(in the rows, 128 means zero)
One hidden turn or mirror swaps the rows below in pairs. Which row is each named row swapped with?
The rows were stretched afterwards, more along some directions than others.
q_880: [131 130 125 119 135 127 135 130 166 112 173 133 118  96 178 104 113 109
 129 147 164 131  92  94 181 121 100 144 139 152]
q_57: [124 118  97 143 123 159 110 122 137  80 156 120 119 146 130 101 107 115
 134 136 127 134 106 139 124 124 121 158 153 147]
q_602: [103 140 169 106 114 143 108 141 135 135 177 101 145 131 128 102 124 127
 116 108 162 148  91 133 148  87 145 159 109 127]
q_622: [100 137 138  99 139 113 143  86 108  94 119 142 128 125  97 135 122 135
 125 144 148 112 125 118 135 101 115 141 128 129]
q_362: [113 141 144  91 119 127 159  87 105 101 126 142 145 116  94 121 121 127
 111 124 146 116 131 110 159 102 103 138 124 126]
q_529: [ 95 153 157 112 107 150 113 142 132 127 173  94 142 136 133  97 142 143
 131  97 142 152 101 131 146  91 132 151 108 122]
q_168: [116 125 103 140 146 153 112 110 136  89 151 126 111 140 131 119 106 107
 136 141 119 120 117 130 119 121 130 155 156 166]
q_909: [ 79 149 159 108 109 157 104 116 121 132 177 101 140 142 143 106 124 130
 133 110 156 148  95 137 155  91 136 155 120 125]
q_564: [ 83 130 154 108 111 139 107 136 129 134 168  93 133 152 146 100 130 126
 119 117 152 146  87 128 157  89 128 155 103 138]
q_566: [ 96 123 170 124 123 134 122 134 133 109 125 123 112 104 132 156 148 123
 123 150 129 126 112 121 127 129 130 148 126 134]
q_155: [126 115 116 157 130 163 114 124 134  98 158 139 109 132 137 124 107 106
 122 128 136 125 122 140 129 112 155 154 159 163]
q_436: [117 126 143  98 124 130 151  92 115  97 128 143 135 119  89 128 107 128
 102 123 158  98 126 104 142  92 135 139 142 134]
q_526: [101 129 157 111 121 149 149 131 133  72 164 133 144 100 129 135 143 133
 121 158 156 114  94 110 141  96 152 160 144 164]
q_420: [ 97 146 154  83 123 125 158  85 106 100 128 130 139 121 100 115 117 128
 115 124 135 109 112 106 158  97 104 140 116 125]
q_480: [125 137 150 122 114 152 133 130 164 116 200 128 129 105 156 101 119 114
 127 148 198 138  82 102 184 115 108 136 157 153]
q_699: [102 128 106 140 137 138 106 114 144  89 157 124 109 153 127 136  97 105
 127 143 108 112 122 135 119 125 149 160 147 155]
q_759: [111 101 138 124 132 120 140 148 140 103 133  86 129 145 137 126  98 132
 106 152 163 113  97  84 151  97 127 120 113 128]
q_43: [131 134 123 126 131 116 115 120 140  91 173 128 104 115 169 141 128 123
 144 138 183 122  84  99 146 110 118 143 134 166]
q_45: [126 133 112 137 139 156 105 130 136  93 159 131 103 146 114 123 107 123
 132 127 126 115 107 143 118 111 153 151 161 142]
q_150: [ 92 138 156 101 106 143 119 122 123 127 176  95 129 141 147 112 127 123
 123  88 134 135 100 121 161  91 125 134 105 130]
q_343: [127 153 184  99 122 156 157 127 146 108 161 144 142 108 150 151 135 112
 117 118 154 121 114  96 171 104 123 135 121 154]
q_750: [100 131 109 144 137 159 107 113 136  90 163 108 112 149 138 135  96 111
 137 137 117 116 115 137 130 114 157 158 152 145]
q_142: [ 86 106 132 124 138 106 142 143 127  94 120  96 126 142 146 151 117 143
 119 129 143  99 106  96 156  81 132 118 108 134]
q_917: [105 133 155 120 127 133 146  99 161 130 170 142 116 101 158 120  94  79
 133 147 155 126 112  99 180 133  90 126 149 139]
q_137: [ 90 141 168 106 111 161 125 131 141 146 190 105 142 122 133  92 133 126
 123  97 160 140  93 131 163  91 144 151 127 146]
q_788: [ 86 151 167 111 108 146 107 145 134 130 184  94 135 132 133 101 132 128
 121 109 129 141  92 139 146 111 131 149 110 112]
q_87: [ 96 138 165 117 114 155 115 140 127 152 164  92 123 133 148 115 130 122
 119  93 123 148  91 129 153 109 129 132  97 102]
q_280: [105  94 130 131 132 109 138 139 117  91 104  91 125 136 135 133 108 130
 114 149 140 121 109  79 148  99 102 119 107 129]
q_680: [135 123 108 148 126 160 114 126 141  88 156 126 127 140 125 106 108 118
 141 142 137 135 114 126 116 116 129 165 160 161]
q_632: [ 92 121 167 114 118 129 147 149 153  87 158 102 141  90 129 129 149 146
 140 138 139 109  86 119 131  95 158 141 134 144]
q_853: [119 136 146  88 128 134 151  87 113  96 131 137 140 123  93 118 116 126
 115 126 161 110 126 100 148  96 107 144 131 134]
q_396: [153 129 123 131 119 128 158 140 185 105 184 129 108  97 167 130 135 111
 131 123 156 126 110  97 170 116 120 137 138 153]
q_916: [112 126 104 147 155 144 100 119 141  96 147 130 104 140 131 132 114 112
 146 132 123 128 117 145 130 113 133 153 151 152]
q_901: [ 88 153 175 108 116 136 112 135 126 136 178 111 127 115 135 100 133 123
 120 104 148 136  77 142 153  95 141 147 125 129]
q_166: [133 131 137 128 134 114 142 108 149 113 157 147  96 101 169 112 108 108
 120 164 175 128  98 106 157 125 112 136 158 152]
q_910: [104 133 160 112 128 117 147 129 167  79 159 139 137 104 151 139 152 122
 139 127 137 118 108  98 129 108 131 141 133 170]
q_237: [120 129 163  93 116 137 161 146 146  89 142 136 140  85 129 122 164 133
 123 125 138 126  92  85 152  92 113 142 133 149]
q_61: [104 132 176 104 126 126 148 137 154  97 167 121 136  90 133 129 153 134
 126 141 150 112 112 104 140 103 145 154 140 144]
q_709: [100 117 100 145 147 148 119 121 130  83 156 129 113 131 131 122 109 120
 143 143 112 116 107 129 132 106 142 165 157 170]
q_912: [113 149 174 100 121 125 153 147 162 100 174 120 129 101 143 150 155 132
 129 127 144 115 114 110 143  96 154 160 132 148]
q_989: [126 138  96 144 140 155 112 123 139  87 155 116 106 139 123 111 116 121
 143 126 114 127 114 132 129 115 131 159 150 144]
q_809: [ 85 107 129 130 143 105 144 147 130  91 132  75 119 144 152 138 114 137
 116 145 143 100  95  91 158  82 133 123  95 142]
q_654: [107 131 140 102 122 131 141  71 109  95 131 154 141 123  91 113 100 123
 110 135 163 116 133 101 141 102 106 135 145 143]
q_988: [102 125 157 104 130 135 147 141 153  94 156 120 136  89 150 138 145 127
 112 133 138 105 109 103 138 102 164 157 121 158]
q_713: [ 94 151 163 109 119 133 113 132 131 143 184  98 134 133 152  97 123 122
 126 116 150 147  92 127 155 101 118 152 103 131]
q_329: [121 118  89 150 135 148 112 126 153  80 165 116 115 148 127 118 101 115
 147 130 117 124 129 136 131 113 138 159 146 164]
q_239: [106 129 180 113 129 120 151 139 136 112 152 121 110  94 151 137 136 125
  96 154 156 106  99 103 137 102 167 147 125 147]
q_712: [120 127 168  89 144 115 153 140 136 102 128 124 124  97 132 129 153 115
 112 135 124 108  96 102 146 114 132 148 109 137]
q_16: [114 139 145 110 119 143 102 137 129 129 171  95 142 140 123  95 142 130
 136  99 151 156 107 128 148 104 123 140 110 135]
q_866: [ 96 144 166 101 120 144 109 120  98 133 163 114 143 133 133 104 124 118
 120 115 161 141  93 129 163  94 118 141  98 131]
q_755: [110 116  96 146 137 158 109 120 149  82 160 124 119 145 120 124 118 117
 142 123 116 134 120 141 122 114 141 169 141 156]
q_515: [111 109 178 107 116 124 145 147 161  94 153 130 136 112 145 160 130 138
 106 147 144  98  93 103 130  91 168 147 120 156]
q_964: [127 116  98 141 128 156 121 109 128  91 137 126 115 142 134 125 101 111
 131 124 105 135 111 134 114 126 133 148 143 132]
q_464: [ 89 158 149 112 136 138 112 133 124 135 188  98 118 130 139 103 146 135
 132 105 142 131 100 123 173  83 136 150 104 151]
q_966: [143 113 118 139 134 103 124 131 168 109 163 132 109 117 178 134 113 105
 131 142 157 130 125 102 149 141 117 136 127 147]
q_385: [ 91  95 112 145 129 120 128 135 135  85 130  86 122 152 151 143  99 136
 125 139 140 103 116  86 138 103 129 118 114 144]
q_439: [ 95 132 173 117 125 136 164 149 153 106 169 123 119  84 143 139 159 120
 129 106 111 107 104 110 145 100 160 139 132 139]
q_603: [134 135  94 139 155 146 111 116 125  91 146 125 106 139 113 124 126 111
 148 127 103 129 132 139 136 123 126 152 137 151]
q_58: [145 124 146 121 100 120 142 138 175 115 159 102 126 115 167 108 101 104
 118 153 169 147  77 115 162 138 104 144 128 127]
q_217: [ 93 139 161 105 130 139 111 131 128 138 156  98 124 140 117 109 143 145
 136 105 138 143  92 141 140  89 136 147 107 120]
q_91: [100 141 147  92 132 116 163  85 113 104 120 134 127 111 106 129 121 119
 116 120 130 116 128 111 151 107 107 130 122 121]
q_460: [ 86 101 158 109 116 119 155 132 136  87 142 105 141 109 155 132 121 114
 121 155 150 113  85  95 136  93 143 151 116 154]
q_814: [125 116 101 147 144 139 109 122 140  92 145 122 109 153 121 126  94 127
 141 143 115 130 115 133 118 115 137 154 141 141]
q_347: [122 125  89 138 137 156 114 105 132  73 158 134 124 143 122 109 112 124
 137 130 132 122 127 121 128 101 142 156 160 188]
q_63: [148 135 125 118 130 130 138 127 169  98 172 135 105 110 156 116 132 116
 147 142 174 133  96 102 164 111  99 152 167 160]
q_849: [ 89 172 174 109 125 138 116 140 139 147 184  97 128 123 133 103 151 129
 143 104 135 139  90 142 155 103 126 152 113 123]
q_62: [114 125 107 144 140 147  98 108 127  90 155 126 117 147 130 135  91 101
 132 135 133 113 124 133 125 127 140 132 147 157]
q_672: [144 129 147 124 118 154 148 114 154 112 172 152 127  87 129  91 110 114
 141 152 167 138 100 109 179 117  90 139 165 140]
q_497: [ 81 145 161  95 121 141 106 135 126 125 169 100 138 128 112  87 143 137
 141 103 137 143  88 132 154  87 116 152 114 133]
q_668: [110  86 119 137 129 119 141 141 132  96 123  86 118 138 149 128  99 124
 110 140 152 120 108  78 149 101 117 117 115 134]
q_187: [153 130 141 128 135 122 146 136 165 111 189 136 100 100 172 107 129 102
 129 144 172 133  85  82 183 107  98 155 122 159]
q_768: [110 127 173  89 124 150 162 125 148 106 137 137 147  81 132 131 145 126
 120 126 135 113 111 101 152 104 132 138 144 148]
q_369: [130 124 141 116 135 113 132 116 164 108 163 152 101 110 159 138 121 121
 133 152 160 110  83 110 161 111 113 139 144 155]
q_195: [ 76 120 148 101 126 117 145 118 140  64 139 126 150  99 123 133 140 136
 133 147 130  88 105  95 130  98 145 134 151 163]
q_985: [ 88 131 155 110 116 147 109 154 145 126 178  88 144 140 135  88 127 130
 130 110 141 161  73 122 163  94 113 155 103 122]
q_322: [134 125 139 122 121 135 163 121 156 114 184 128 124 101 158 108 115 106
 119 144 169 110 113  91 199 102 119 141 132 152]
q_952: [143 125 125 125 136 117 153 126 174  87 172 128 118 100 159 106 118 113
 139 161 162 123  97 101 166 120 105 151 161 150]
q_383: [147 115 128 129 112 144 158 121 158 104 177 149 118  94 157  90 119 103
 137 124 161 140  92  97 166 112 103 140 165 149]
q_389: [ 90 114 121 127 141  99 133 143 139  83 133  85 128 149 152 148 108 138
 134 140 139 104 111  90 147  99 116 121 107 133]
q_167: [134 119 121 128 133 115 145 135 165 110 171 114 109  91 177 130 115 117
 133 145 154 116  96 100 165 118 127 144 135 145]
q_704: [ 99 150 161 107 115 143 109 142 121 132 176 114 129 142 131 111 139 145
 128 101 153 140  94 148 143  84 147 152 114 123]
q_76: [117 136 142 104 125 116 157  84 127 109 123 125 129 117 104 130 119 115
 115 117 144 116 136 114 148 114 110 126 127 125]
q_427: [115 121  93 138 133 146 115  97 129  74 151 130 105 149 136 140  98 107
 138 120  99 112 132 127 127 119 129 141 152 156]
q_457: [ 99  95 119 133 129 121 135 151 134  86 121  79 127 140 134 136 113 136
 113 137 141 101 105  85 144 102 129 112 118 138]

Swapped with q_195: q_322
Swapped with q_603: q_16
Swapped with q_427: q_150
Swapped with q_389: q_853
Swapped with q_910: q_187
Swapped with q_58: q_566
Swapped with q_142: q_436
Swapped with q_63: q_912
Swapped with q_680: q_849
Swapped with q_362: q_457
Swapped with q_62: q_866
Swapped with q_989: q_529

